In the data rows, the value 128 means zero.
Here is a table of points, one per row:
90 & 168 & 147 & 115 & 108 & 114 & 90 & 205 & 200 & 129 & 153 & 153 & 80 & 102 & 129 & 112 & 214 & 56 & 230 & 49 & 185 & 62 & 107 & 167 & 129 & 139 & 108 & 188 & 91 & 124 & 149 & 109 \\
97 & 155 & 177 & 112 & 145 & 126 & 167 & 98 & 180 & 108 & 162 & 99 & 157 & 101 & 81 & 125 & 134 & 176 & 79 & 174 & 155 & 148 & 150 & 153 & 146 & 139 & 128 & 127 & 156 & 166 & 125 & 184 \\
80 & 121 & 78 & 188 & 164 & 147 & 108 & 109 & 159 & 120 & 119 & 148 & 100 & 114 & 169 & 99 & 142 & 194 & 187 & 65 & 93 & 132 & 193 & 87 & 94 & 113 & 195 & 66 & 143 & 62 & 109 & 65 \\
83 & 130 & 78 & 128 & 115 & 138 & 76 & 153 & 104 & 143 & 124 & 114 & 131 & 106 & 115 & 102 & 136 & 118 & 167 & 60 & 188 & 190 & 93 & 88 & 116 & 22 & 94 & 148 & 139 & 120 & 156 & 158 \\
166 & 188 & 131 & 159 & 143 & 193 & 133 & 119 & 63 & 131 & 148 & 160 & 128 & 202 & 80 & 107 & 135 & 117 & 83 & 192 & 133 & 77 & 138 & 145 & 86 & 93 & 103 & 139 & 111 & 123 & 103 & 111 \\
222 & 92 & 81 & 29 & 215 & 158 & 109 & 166 & 88 & 93 & 183 & 217 & 102 & 102 & 160 & 186 & 133 & 164 & 76 & 88 & 77 & 147 & 188 & 117 & 63 & 137 & 222 & 192 & 157 & 53 & 91 & 119 \\
205 & 116 & 131 & 117 & 173 & 116 & 175 & 76 & 138 & 187 & 93 & 129 & 92 & 138 & 124 & 155 & 169 & 146 & 121 & 157 & 103 & 65 & 147 & 115 & 147 & 163 & 126 & 101 & 150 & 144 & 180 & 163 \\
170 & 69 & 182 & 92 & 101 & 82 & 143 & 117 & 98 & 21 & 154 & 95 & 187 & 165 & 129 & 93 & 95 & 129 & 142 & 206 & 120 & 112 & 139 & 154 & 121 & 136 & 72 & 162 & 81 & 139 & 100 & 109 \\
126 & 186 & 92 & 73 & 101 & 93 & 225 & 94 & 57 & 133 & 118 & 128 & 55 & 195 & 166 & 142 & 135 & 154 & 119 & 156 & 138 & 157 & 96 & 109 & 220 & 119 & 127 & 120 & 152 & 66 & 123 & 145 \\
84 & 46 & 83 & 243 & 58 & 168 & 127 & 117 & 156 & 154 & 137 & 70 & 77 & 149 & 219 & 126 & 171 & 133 & 136 & 68 & 147 & 181 & 144 & 78 & 68 & 110 & 90 & 158 & 166 & 160 & 145 & 131 \\
139 & 172 & 169 & 136 & 91 & 173 & 179 & 141 & 65 & 128 & 101 & 118 & 72 & 103 & 138 & 139 & 209 & 93 & 169 & 152 & 95 & 164 & 87 & 128 & 150 & 145 & 143 & 207 & 139 & 112 & 54 & 139 \\
97 & 80 & 158 & 76 & 135 & 95 & 127 & 131 & 125 & 94 & 144 & 214 & 136 & 199 & 160 & 84 & 116 & 41 & 139 & 224 & 99 & 138 & 127 & 155 & 178 & 131 & 110 & 53 & 106 & 112 & 155 & 103 \\
112 & 53 & 132 & 121 & 144 & 131 & 187 & 144 & 59 & 154 & 83 & 58 & 125 & 191 & 87 & 130 & 74 & 107 & 50 & 142 & 121 & 97 & 76 & 106 & 188 & 62 & 85 & 74 & 68 & 93 & 117 & 155 \\
149 & 120 & 144 & 125 & 160 & 71 & 112 & 255 & 188 & 137 & 107 & 34 & 81 & 147 & 174 & 130 & 115 & 202 & 213 & 80 & 170 & 183 & 126 & 117 & 111 & 96 & 176 & 135 & 123 & 236 & 124 & 95 \\
140 & 142 & 169 & 113 & 110 & 163 & 3 & 68 & 152 & 120 & 150 & 132 & 80 & 83 & 99 & 136 & 68 & 133 & 158 & 116 & 103 & 133 & 84 & 100 & 135 & 145 & 135 & 164 & 152 & 134 & 145 & 149 \\
117 & 109 & 107 & 115 & 153 & 96 & 116 & 138 & 171 & 139 & 83 & 79 & 153 & 70 & 123 & 119 & 106 & 68 & 120 & 210 & 199 & 155 & 147 & 147 & 129 & 170 & 146 & 116 & 167 & 255 & 79 & 100 \\
145 & 163 & 133 & 185 & 137 & 213 & 67 & 155 & 149 & 111 & 80 & 139 & 181 & 141 & 156 & 166 & 159 & 116 & 115 & 60 & 130 & 103 & 198 & 132 & 147 & 217 & 146 & 101 & 157 & 89 & 172 & 181 \\
137 & 108 & 193 & 93 & 117 & 89 & 65 & 83 & 131 & 156 & 217 & 129 & 182 & 97 & 140 & 60 & 180 & 98 & 134 & 144 & 186 & 141 & 126 & 179 & 59 & 173 & 123 & 123 & 58 & 52 & 133 & 121 \\
142 & 158 & 124 & 84 & 212 & 67 & 235 & 128 & 102 & 117 & 43 & 125 & 144 & 72 & 155 & 185 & 142 & 169 & 149 & 166 & 50 & 159 & 155 & 190 & 162 & 124 & 90 & 137 & 152 & 122 & 63 & 83 \\
92 & 190 & 126 & 175 & 57 & 80 & 132 & 137 & 123 & 142 & 118 & 87 & 157 & 166 & 121 & 84 & 110 & 179 & 86 & 97 & 125 & 130 & 60 & 121 & 130 & 46 & 69 & 179 & 118 & 128 & 95 & 143 \\
107 & 147 & 77 & 138 & 148 & 127 & 102 & 106 & 124 & 137 & 215 & 188 & 153 & 131 & 73 & 33 & 123 & 93 & 145 & 94 & 132 & 110 & 75 & 137 & 122 & 167 & 106 & 105 & 42 & 123 & 139 & 155 \\
100 & 99 & 130 & 103 & 120 & 160 & 3 & 149 & 145 & 161 & 180 & 170 & 179 & 88 & 123 & 115 & 46 & 100 & 79 & 157 & 119 & 85 & 165 & 169 & 124 & 152 & 121 & 71 & 84 & 219 & 136 & 137 \\
192 & 101 & 177 & 171 & 113 & 114 & 236 & 55 & 78 & 58 & 103 & 128 & 150 & 121 & 144 & 132 & 116 & 108 & 119 & 181 & 118 & 79 & 125 & 78 & 187 & 71 & 163 & 178 & 98 & 67 & 159 & 124 \\
131 & 230 & 109 & 168 & 86 & 118 & 118 & 200 & 152 & 118 & 68 & 163 & 135 & 103 & 75 & 170 & 94 & 150 & 112 & 44 & 109 & 128 & 80 & 110 & 95 & 124 & 148 & 96 & 216 & 183 & 175 & 111 \\
79 & 55 & 73 & 140 & 93 & 169 & 166 & 47 & 190 & 210 & 118 & 122 & 165 & 112 & 62 & 255 & 80 & 155 & 72 & 119 & 104 & 121 & 171 & 116 & 91 & 207 & 173 & 63 & 173 & 119 & 173 & 110 \\
There is one direction along which these points spread out most. Take the direction at right angles to it along which they spread out most. Go by this last direction. How far along it is each point below, from 0 to 99? The average is 50, and the first point in the table lies past the average. One standard deviation of the points above along it is 16.
100 & 99 & 130 & 103 & 120 & 160 & 3 & 149 & 145 & 161 & 180 & 170 & 179 & 88 & 123 & 115 & 46 & 100 & 79 & 157 & 119 & 85 & 165 & 169 & 124 & 152 & 121 & 71 & 84 & 219 & 136 & 137 \\ -> 83
92 & 190 & 126 & 175 & 57 & 80 & 132 & 137 & 123 & 142 & 118 & 87 & 157 & 166 & 121 & 84 & 110 & 179 & 86 & 97 & 125 & 130 & 60 & 121 & 130 & 46 & 69 & 179 & 118 & 128 & 95 & 143 \\ -> 43
222 & 92 & 81 & 29 & 215 & 158 & 109 & 166 & 88 & 93 & 183 & 217 & 102 & 102 & 160 & 186 & 133 & 164 & 76 & 88 & 77 & 147 & 188 & 117 & 63 & 137 & 222 & 192 & 157 & 53 & 91 & 119 \\ -> 43
80 & 121 & 78 & 188 & 164 & 147 & 108 & 109 & 159 & 120 & 119 & 148 & 100 & 114 & 169 & 99 & 142 & 194 & 187 & 65 & 93 & 132 & 193 & 87 & 94 & 113 & 195 & 66 & 143 & 62 & 109 & 65 \\ -> 36
142 & 158 & 124 & 84 & 212 & 67 & 235 & 128 & 102 & 117 & 43 & 125 & 144 & 72 & 155 & 185 & 142 & 169 & 149 & 166 & 50 & 159 & 155 & 190 & 162 & 124 & 90 & 137 & 152 & 122 & 63 & 83 \\ -> 28
166 & 188 & 131 & 159 & 143 & 193 & 133 & 119 & 63 & 131 & 148 & 160 & 128 & 202 & 80 & 107 & 135 & 117 & 83 & 192 & 133 & 77 & 138 & 145 & 86 & 93 & 103 & 139 & 111 & 123 & 103 & 111 \\ -> 58
126 & 186 & 92 & 73 & 101 & 93 & 225 & 94 & 57 & 133 & 118 & 128 & 55 & 195 & 166 & 142 & 135 & 154 & 119 & 156 & 138 & 157 & 96 & 109 & 220 & 119 & 127 & 120 & 152 & 66 & 123 & 145 \\ -> 31
97 & 80 & 158 & 76 & 135 & 95 & 127 & 131 & 125 & 94 & 144 & 214 & 136 & 199 & 160 & 84 & 116 & 41 & 139 & 224 & 99 & 138 & 127 & 155 & 178 & 131 & 110 & 53 & 106 & 112 & 155 & 103 \\ -> 73
145 & 163 & 133 & 185 & 137 & 213 & 67 & 155 & 149 & 111 & 80 & 139 & 181 & 141 & 156 & 166 & 159 & 116 & 115 & 60 & 130 & 103 & 198 & 132 & 147 & 217 & 146 & 101 & 157 & 89 & 172 & 181 \\ -> 48
